(in the rows, 128 means zero)
A single turn carries every row of the set below to another of its rows. Some are shown first; where does it send the rows asked next?
Z_944: [128 133 109 173 123 125 132 117 133 116 123 125 129]
Z_111: [128 116 171 162 100 118 155 127 133 126 125  86 127]
Z_311: [108 109 115 140 129 141 150 103 137 132 152 114 114]
Z_871: [125 136 112 168 126 127 131 114 139 112 114 131 125]
Z_239: [125 130 103 168 128 131 139 118 138 113 120 131 132]
Z_562: [133 132 114 172 127 122 136 113 133 117 126 130 125]
Z_585: [114 111 124 109 114 138 137 143 169 122  99 127 120]
Z_411: [113 116 127 115 102 130 142 127 118 133  84  99 132]
Z_528: [126 120 174 153  96 126 148 136 133 127 124  86 130]
Z_441: [123 122 126 124 114 110 180 154 143 162 133  99 118]
Z_704: [123 114 174 159 102 123 143 125 136 124 122  93 139]
Z_407: [125 126 124 130 119 101 183 145 134 156 139  96 117]
Z_185: [128 123 116 176 126 131 129 116 132 116 121 130 128]
Z_125: [112 108 116 108 111 135 149 141 166 129 104 134 122]
Z_447: [115 108 120 106 105 138 142 146 167 129 102 123 122]
Z_916: [127 119 169 161 105 124 142 130 131 128 131  85 134]
Z_655: [117 122 111 126 117 109 182 152 136 159 132  97 123]
Z_128: [121 119 126 128 114  99 181 148 143 152 138  85 124]
Z_597: [151 125 147 136 111 126 157 119 174 116 125 100 146]
Z_352: [124 120 167 167 111 132 145 125 130 131 126  88 132]
Z_98: [124 132 110 166 118 130 134 116 138 108 112 133 120]
Z_298: [119 152 134 136 105 111 159 156 127 133 138 131 136]
Z_613: [125 117 120 123 108 107 182 150 138 153 137  91 124]
Z_196: [126 110 173 156  98 126 150 133 132 126 125  90 135]
Z_798: [120 123 118 127 116 106 185 145 139 159 135 100 119]
Z_542: [112 101 122 114 111 133 137 137 168 122 100 129 126]
Z_103: [112 111 109 112 113 133 140 145 166 123  97 127 122]
Z_75: [118 106 116 106 113 131 147 149 163 133 105 135 122]

Z_528 moves to Z_562
Z_944 moves to Z_585
Z_871 moves to Z_125
And these:
Z_185 moves to Z_103
Z_447 moves to Z_407
Z_597 moves to Z_311
Z_128 moves to Z_352

